The rows of Y fall into 4 groups, and each row is roughly a mix of its group's hidden directions.
Y (128 x 10):
[[-22  11  26   3   6 -16  21 -12  16  -8]
 [ 27   0  -2 -24  -9 -23 -17  -1  -6  15]
 [-34   6   5 -17   6 -12  13   4  17 -17]
 [  2 -26   7  10   2   3  34  -3  21  -4]
 [-17  19  28 -18  -4   0   4 -22 -12   0]
 [  0 -16  14  20 -21  27  19  -2  -2  -1]
 [-19   4 -17  24   2 -11  17 -17 -14  17]
 [ 24  10 -13  23  -6 -12  -5 -10  -4  27]
 [ 20 -18 -30 -25  -1   0  10   2   1 -12]
 [-33  19  13 -21   5   0  13  -9   8   4]
 [ 27  -6  -3  29  -2  -5   4 -15 -14  20]
 [ -9 -22  -1 -26   5  28   2  15   4 -13]
 [ 26  14 -16   9   8 -19  -5 -20  -9  19]
 [ 19  17 -21  -3   1 -26  -6 -17   9  15]
 [ -9  -5 -23  -9  13  -1 -33   9 -19  -7]
 [ -8  10  24   4  11  -7  26 -12  26  -7]
 [  0 -19 -23  -2  22  -5   5   7  30  -9]
 [ 21 -18 -15  10 -10   8  -5  -1 -19  28]
 [-17   4 -17 -21   7  -2 -29  14 -14  13]
 [  6  28  -6  -6 -11  18 -19  13 -23  -9]
 [  9  -1 -38  -4   0  -3 -23   0 -19  -6]
 [ 11 -40 -11   7   4   1  -8   7  -5 -20]
 [ 21 -29  10   7  -6   6  27  -4  13   6]
 [  1  24  -1 -22   7 -12 -26  -5 -21  -2]
 [ -3  19 -36   3  -3   0   6 -17 -21  -7]
 [  2  26   2  -8  20 -17 -25  -5   1 -19]
 [  6  24   8   4 -18 -27  -2 -16   3  20]
 [ -9  31  19 -22  14 -11   1 -12   3 -10]
 [-10   8 -25  11  -7 -20  -8  24 -19  11]
 [ 10  -6  -3  29 -28  -1  20 -10   0  12]
 [ -5  -3  18   3 -15  25  20   5  25  14]
 [-13   7   2 -36   8   7   1  -5  14 -24]
 [  0  20   5 -44  -8  -5  -5  -2   0   1]
 [-24  27  18 -17  -3   3  -4   1  10 -20]
 [-15  33   1 -23   0   5 -20  -2  -7 -12]
 [  4  29  24  -5   3  -9  -9   3  -4 -29]
 [-29   4  11  -1  -6  30  -7  -7 -18 -11]
 [ 28  -8  -2  28 -10   8  12 -14 -13  13]
 [ 15 -17 -16 -11  -1   0  30  -2  22  13]
 [-22 -31   3   5  -4  24   2  -7 -18  -1]
 [  9 -22 -24 -19  -6  15  14  12   9 -16]
 [ 11 -13  13  39  15  -8   2   1 -10  10]
 [-28   8  12 -21 -14   9  -2 -12 -25  -3]
 [ 14   1   8 -15  20 -28 -21   1 -10  16]
 [ -5  31   7  -3  12   1 -27   4   1 -24]
 [ -7   6 -16  24  16  -8   8 -11   8  31]
 [ -4  16  -7 -23   5   6 -13  11   8 -34]
 [-11  12  14 -22  -8   9  22 -11  27  -7]
 [  4  19  -6  -6  10   4 -39  12  -7 -12]
 [-22  17  23  15  -8   6  20 -19   8  -3]
 [-15   1 -11 -12 -25  25 -13   3 -23   3]
 [ -3   7  23   8  15  -3  29 -13  18 -15]
 [ -8  16  32  11 -12  13   5   0  -1 -26]
 [ -8  -3  36   1   0 -13  23  -2  18   6]
 [-16  14   1 -33   7  14  -6 -17  -2 -18]
 [ 35 -11 -19  -1   9 -23  -5  10   0   5]
 [  2  30   3 -18  12 -20 -23   3 -10  -6]
 [ 27 -26 -18   8  -8  -1  20  11   9   3]
 [-16   7   5   3  14   3  15   1  24 -34]
 [ 16 -32 -16  22 -10   5  -7   9  -8  10]
 [  7  -4 -11  33  -5  -9   1  30 -13   2]
 [ 24  -8 -20  23   6 -15 -17  -4 -18   4]
 [-31 -12  20  12   0   4  19  21   1   6]
 [-27  20   3 -27  12   5  -5 -10 -11 -14]
 [-22  -3  10  13 -19  31   9  -3   3 -15]
 [ 13  38   0   8  -4  -9   2  -2   9  24]
 [  5  -5  -8 -37  -3   2   3  11  12 -25]
 [ -3  15  28  -2  -1   0  10 -26  16 -20]
 [ 10 -35 -23 -10   3   7   5  10   0  17]
 [-11   6  15 -15   4  14  31  -5  17 -18]
 [ 13  -8 -14 -10 -27  10   1   0 -23  24]
 [-12 -14   9  17  25 -12  16  -1  25  -9]
 [  1 -19   0  19  21 -22  14  -8  21  12]
 [  1  31  24   9  -1 -13  -8 -20 -11   6]
 [-22  26  23  -4   4 -14  -5   3  13 -19]
 [ 22  -8  -9  -7  -3  -4 -26   6 -19  25]
 [ -5  29  22 -26   0   1   2 -19   3  -7]
 [ 16 -29 -13 -20  -4  18  13  -1   1  18]
 [ 14   8  17  30   1 -26  14  -1   6   8]
 [  9 -11  -1  18 -18  34  10  -6 -13 -13]
 [ 27 -17  -5   3 -23  23  14  -2  -8  10]
 [ -1  -1 -34 -19   0  14 -17  14 -16   3]
 [ 12   8 -15  -1 -22  20 -18   5 -26  13]
 [ 11   0  17   0  20 -33   9 -12  17  -5]
 [ 21 -25  -8  -6   9 -23  -9   0   3 -25]
 [  1 -22  10   6 -16   3   3   6  -9  38]
 [-23  -1   9  -5  17 -11  17   2  26 -23]
 [-20  23   3 -18  -2   2 -29  -4 -18   3]
 [  7   2   0  -6 -34   9  32  -8   4   3]
 [ 12  -2 -10  11  16 -29  -7  13  23  15]
 [  4   1  -1  -6  17 -18  15  -3  39   1]
 [ 29 -19  -4  27   6 -20  -3  -2  -2   7]
 [-15  23  16 -10 -18  -3 -19 -18 -17  10]
 [-35  12  13   1   1   3  15   3  17 -20]
 [  4  15 -14  14 -17 -14  25   3  22  15]
 [-18  -1   8  21 -17  30  -7  -3 -14 -14]
 [ 22 -24  -6  20 -11  17  13  -8 -11  14]
 [  6   2 -15  33   7 -18  14   8  21  10]
 [ -4  15  32  -2 -14  20   8 -20   2  -7]
 [  7 -22  -7  14  -8  13  28   6  15 -20]
 [-10  10  36  -2 -22  13  15   1   1  11]
 [ -4 -10 -27  -5  -4  10 -27  20 -16   7]
 [ 30  28   3  -8 -14   8  10  -7 -13  12]
 [  1 -22  14 -16 -19  10  29   5  15  -1]
 [  0  11 -30 -17 -11  16 -17  11 -16 -10]
 [-21  15  18  -1  12  18  19 -12  -1 -23]
 [  7  -9  21  22  26 -15   7  -9  20  -3]
 [  6 -24 -20  10   9   3 -25   4 -24   5]
 [  6 -24 -26  -2  -3 -25   2 -16  11  11]
 [ -9  29  15 -13  -8   4  17 -13  21 -14]
 [ 15   8 -26  -8   4 -20 -21 -17 -16  -3]
 [-19  22  -5 -23  11 -14  -7   2  17 -18]
 [ 17 -14 -22  29 -20  -3   9   5  -3  13]
 [ -6  -1  12  -1 -10  12  31 -17  27  -8]
 [ 11  19  -4  -2  25 -17 -29  -5  -2 -13]
 [ -4  14   2 -25   4  -2 -31  -4 -24  -3]
 [-14 -12  10  10  17 -20  27 -11  20  -2]
 [-17  -8 -23 -23  18 -16 -16  10   9   3]
 [ 18 -12  -3 -16  10 -22  21   4  22  14]
 [ 21 -10 -30 -14  -8  -4 -15  17 -12   8]
 [ 15  31   6   2  -5  -2 -18  13 -25  -9]
 [ 17 -10   4  24   7 -27   8  20  14   5]
 [-15 -28 -25  -1   3   8  20  13  12  -5]
 [ -9  21  27  -5  29  -7   7  -4   8 -13]
 [  2 -11  -3 -24 -16  20 -17   0 -28  -4]
 [ 16  16   8  -6 -11 -28   7 -19  14  18]
 [ 22  -3  14  19  20 -30  -3   1  -2  -8]
 [ -5  33  19   1  13 -18  -1 -21  -6  -7]]
In each list below, one row fits none of the groups, and each other row fits one group, some only roughly. Which row is it?
- J133: [-19  25  22   2  18   0   1 -18 -10 -14]
- J398: [ -4  36   6  -9   0   2 -13  -1  -6 -28]
- J717: [ 16   1  14  31  -2 -15  -5 -23 -17   2]
- J694: [ -6 -16   9  14   4  13  31   1  25  -9]
- J123: [  0  31   0 -21   6  -2 -21 -17  -9 -14]
- J458: [ 16  25   1   7  -3 -34   6 -13   6  10]
- J282: [  6  35 -12 -23   7  -4  -4   4  17 -10]
- J94: [-11  26  -3 -21 -10  23 -17  -8 -16   0]
- J212: [ -3   5 -23  15  -2   1 -24  30 -14  -4]
- J44: [ -2   5   6  -6  23  -6  -8   9  24 -33]
- J888: [-13  33  -2  -6  21 -18 -20   1  -1   0]
- J515: [ -6  12  21  22   3 -13  22 -16  20  -1]
- J562: [-28  -6 -11  -7 -10  19 -13  24 -12  11]

J212
- J26: [-13   8  -1 -27  28 -18 -19   6  -1  -3]
- J14: [  6  12  14 -30   8  -3  -5 -14  13 -26]
- J52: [ -4 -17 -28  21  12   4 -17  23  -2   3]
- J677: [ -9   0   7  -4   2  42  -9  -2 -18 -10]
- J517: [ -3  16  28 -22  15 -13   6 -13  15  -7]
- J698: [ 25 -22 -23  -3  -9   5   2   0 -14  22]
- J580: [ -6 -18  -7   2  10 -19 -19   9  -6  33]
- J369: [ -9  25  21   8   0   1  16 -13  10 -27]
- J510: [ 13   1  44  12   3  -7   5 -12   0   0]
- J419: [  7 -12 -22   7  21 -19 -23  14 -14  -4]
- J895: [-14  27  -3 -22   5 -15 -25   2   2  14]
- J691: [  2  -4  26   1   5 -16  23  -3  28 -11]
- J359: [ 19 -10 -12  11  26 -24   1   3  21  -2]
- J801: [ 29  -8 -19 -17   6 -19  -8  -9 -13  14]
- J805: [  9  17   8  10  16 -32   6 -19   4  17]

J26
- J674: [-14 -24  10   0   5  33  -3  -5 -12 -17]
- J972: [  9  13  35   7 -19   5   8 -13  -6  16]
- J968: [ -9  31  13 -11  12 -21  -1 -18  15  -6]
- J488: [-28  24  19  14   7  14 -10   5 -11  -9]
- J929: [ -2  13  34  -8  -5  -3  13  -2  15 -26]
- J270: [-14  21  -1 -35  -7  16  -7   2  -4 -14]
- J146: [-10  11   3   6   3   2  37  -3  27  -9]
- J319: [-11 -10  -9 -23   0  16 -30  11 -18  -3]
- J466: [ 27   0 -16  21  11 -29   2   3   3   7]
- J985: [-17  18  22 -18  14 -16 -11   3  15 -16]
- J193: [ 22   5  -5 -12 -25  -6 -12 -10 -28   8]
- J186: [ 12  13 -23   9   0  10 -26  12 -25  -4]
- J79: [  6  31  22 -22   1  -2  -8 -11 -11 -14]

J488
- J957: [ -6 -22 -29  -2 -15   8  12   6 -13  21]
- J198: [  7   7  -7  -1   6   8 -19  -8 -40 -15]
- J875: [  0   0   3  46   0  -9   1 -10  -5   9]
- J378: [-16  39  12 -13   2 -13   2 -11   6  -1]
- J844: [  2 -27 -17  16  -8   1   6  15  -5  29]
- J244: [ 27 -19 -14  15  18 -20  -1 -12   2  -8]
- J25: [  2 -18  23  33  -7   3   6 -11  -6  16]
- J88: [  7  -5 -18  11 -13  -4 -21  -5 -36   0]
- J880: [-22  17  10 -23   3  14 -20  -4 -19  -7]
- J233: [-2  4 33 19  5 -8 22 -5 20  0]
- J513: [-24  -4  17  -2   6   1 -14  -2   8 -36]
- J180: [  8  -5 -26   2  21 -30 -16  -1  -1   8]
- J118: [  4  -5 -36  -5 -10   8 -14  23  -9  11]
- J654: [  2  17 -23 -13   9  -1 -29  12  -7 -17]

J233
- J485: [  8 -34 -22   2  -8  21  13   2   3   6]
- J596: [ 14 -23 -30   5  -3  16  -6   9 -21   2]
- J762: [ 15 -33  -6   4  23  -9   4   8  20   1]
- J235: [ -9  -9  -3  -8 -16  24 -22  -1 -30   1]
- J122: [ -3  40  -8 -25   2  -8  -8  -2   1  -1]
- J384: [ 19  16 -14  -3   8 -12 -30  -7 -21   9]
- J166: [-17   1  16  14  21   1  20   0  28  -9]
- J663: [ -5  23 -10  -7 -14   6 -30  13 -20  -7]
- J768: [  3  -3  -6 -13  25 -10   8  19  32  -6]
- J587: [ -1 -15   9  32   2 -15  16  16  15 -14]
- J592: [ -7  16 -10 -34   6  -1 -12  18   2 -18]
- J881: [ -3  12   1 -19 -11  34  -1  -3  -7 -24]
- J53: [ 31   2   9  31  -3  -4   3  -8 -19  -1]
- J591: [-12  -9   1  -1 -16  24  30  -8  20   4]

J663
- J60: [ -3 -34  10  11  16 -22   4   4  13   9]
- J195: [-10 -14  -3  27   5 -24  13   9   0  24]
- J429: [ -6  13  -2  -8   1   7 -32  -6 -30  14]
- J933: [  8 -13 -25   5 -20   8 -18  10 -24  11]
- J930: [ 19   6  16  19 -10  -7  13  -8  -6  32]
- J17: [ 20 -15 -11  14   0 -15  19  12  27   8]
- J162: [ 35   2  -6  15 -24   5  13   4 -12   0]
- J297: [-28  26   2  -2  15  -7 -13   3   7 -22]
- J884: [  9  -2 -17  33  -2 -14   3  13  -4  25]
- J450: [  8  -6   0  -1 -17  -1 -29  -9 -31  13]
- J671: [-23 -17  -5 -12  -3  35   4  11   2  -8]
- J771: [  6 -20  11  20  11   2  26  -1  25  -8]

J162
- J160: [ -7 -12  38   0  11   9   8 -19   5 -12]
- J314: [  5 -22 -15 -10   0   9 -31  15 -19   4]
- J882: [ -5  26   2 -37  12 -10  -5   4   8  -7]
- J131: [  5   1 -15   1  18 -17 -33   7 -21  -5]
- J48: [-12  -4  15 -10   7   1  18   7  27 -29]
- J516: [ -3  -8 -13  30  14  -2  27  -8  16   7]
- J982: [-19  22  20   0  21  -7  11  -5  20 -11]
- J688: [  9  21  -2 -17  20 -26 -21  -9  -5  -1]
- J849: [  8  23  20   9  -5   0 -11  -4 -34   4]
- J175: [ 22 -23  -9  -1   2 -10  17  14  27   7]
- J220: [-11   8   9 -22   6   6   1  25   6 -31]
- J689: [  4 -11  27  14  -6  -7  28 -14   8  15]

J516
- J997: [ 21  24   2  -7 -15   0 -19 -19 -20   0]
- J423: [  0 -13  13  13  36 -19   9  -3  15  -2]
- J527: [ 10   2 -21 -13   9 -11 -33  13 -16   3]
- J500: [  7  21 -13  19  -5  -7 -17  17 -24  15]
- J250: [ 11  -2 -21  31  20 -16   2  15   7   3]
- J861: [ -3  36  -2  -3  24 -20  -8  -3   1  -6]
- J349: [ -8  25  19 -24 -15  21   3 -11   6   3]
- J757: [  6  -3   0   4  20  -7  18   7  29 -27]
- J548: [ 31  15  -6  15   0 -30  -7   0  -5   7]
- J105: [  2  11  18 -12  -8  10  24  -1  21 -26]
- J460: [ -2   8  22  -8   8  -5 -31   5 -28   3]
- J374: [-26  33  20  -4   0  -2   0 -16   2  -2]
- J687: [ 12  -3  25  24  12 -28  -7   1  -6   8]
- J293: [ 25  22  15  10   3 -12 -13   2 -25   0]
- J777: [-18  -1  21 -28 -15  17   3 -12  -7 -12]

J757
- J231: [-16  14 -15 -29   8 -12   1  20  19  -3]
- J492: [  1 -15  14  -3   9 -22  22   0  31  -1]
- J370: [ 11  22 -24  -3  11  -6 -24   5 -18 -12]
- J205: [  7   5   2   8 -29  22 -12  -2 -28   7]
- J644: [ 11 -11 -25   1 -25  -3   5  17  -7  24]
- J280: [-30 -21   8   8  12  -2  14  11  22  -1]
- J345: [ 21 -25  19  24   4   4  12  -5  12  10]
- J847: [ 22  24 -14 -12  14 -19 -17  -2 -14   2]
- J417: [  7 -17  -9   3  16  -6 -37  13 -14   7]
- J728: [  0  -4  12  12  -9   5 -17  13 -26  30]

J644
- J471: [ -3 -29  -9  -2   2  17  24   0  24  10]
- J907: [  5   0  28  -4  -4   8  22  -3  24 -22]
- J497: [ -6  21  27 -22   3  -2  -6  -4 -13 -23]
- J977: [ -3  -1  16  28 -23  17  20   3  -2  12]
- J475: [-18  -1  22  17  14  10  22 -11  14 -15]
- J746: [  3  19  20  20   9 -20  18 -19  11  -1]
- J782: [  3   9  42  -6   2 -16   6 -10  14  -1]
- J360: [  2 -14  25  25  20 -21  11   7   4   0]
- J765: [ -5  28   2  -9   5   0 -28  -1 -17 -21]
- J759: [  4 -13   9  -1  12  -8  29  -6  26 -21]

J471
- J956: [-17   9 -34  -2   1   5 -17   6 -24   5]
- J778: [-18  22  -5 -22 -11  26   1  10  15   5]
- J645: [ 17 -10 -20  24  11 -17 -21   8 -11  10]
- J966: [-11   6   1 -29  21 -23 -18  -7  10   8]
- J840: [ 25  -3 -23  20  11 -21  -8   0 -14  10]
- J37: [ 25 -10  11  13  -9  -7  13 -19 -10  27]
- J745: [ -3  15  11 -37   5  -5  18  -1  18  -8]
- J661: [ -4 -14  -3  14 -21  33  22   2   0   5]
- J632: [  6   0   4  20   2  -7 -18  -6 -20  34]
- J752: [-24  24  24 -10  12   5  -2 -17  -3 -12]
- J693: [-24  23  23   3   2   8   0   3  14 -23]
- J945: [-13  -6  18  -8   3 -19  32 -10  19  -3]
- J622: [-29  25  13   3   8   4 -19  10   5 -17]
- J990: [ 15  -8 -18 -32  -7  -2 -16  21   0   8]
- J918: [ -6  29 -11 -23 -15  12  -9 -11   1 -19]

J918
- J770: [-19 -35  -5  -3 -15  17   0  16  -8  -5]
- J367: [ 16  -5 -22  16 -12  12 -19  16 -23  -2]
- J501: [ 19 -13 -19  22  15 -29  -3   1   5   6]
- J726: [ -8  -8 -21  -2  -9  25 -19   5 -22  17]
- J953: [  8  -2  -2  10 -23  32  26   3   2  -6]
- J300: [  4 -16 -40  -6  -3  15  15  -4  11  -2]
- J490: [  5 -35  12  24   7 -12  -1   7  -6  14]
- J278: [-26  18   6  -4 -13   9 -19   1 -23 -18]
- J597: [-11 -10   9  -9  -1   1  33  -1  24 -21]
- J3: [ -8  20  28 -20 -14  22   5   4  -1  -9]
- J519: [-12   1  19  -2   6  -3  25  -6  24 -25]
- J344: [ 19  15  20   7  12 -12   2 -22   5 -24]
- J647: [  5 -29  -1  34  10  -7  10   1   0  12]

J278
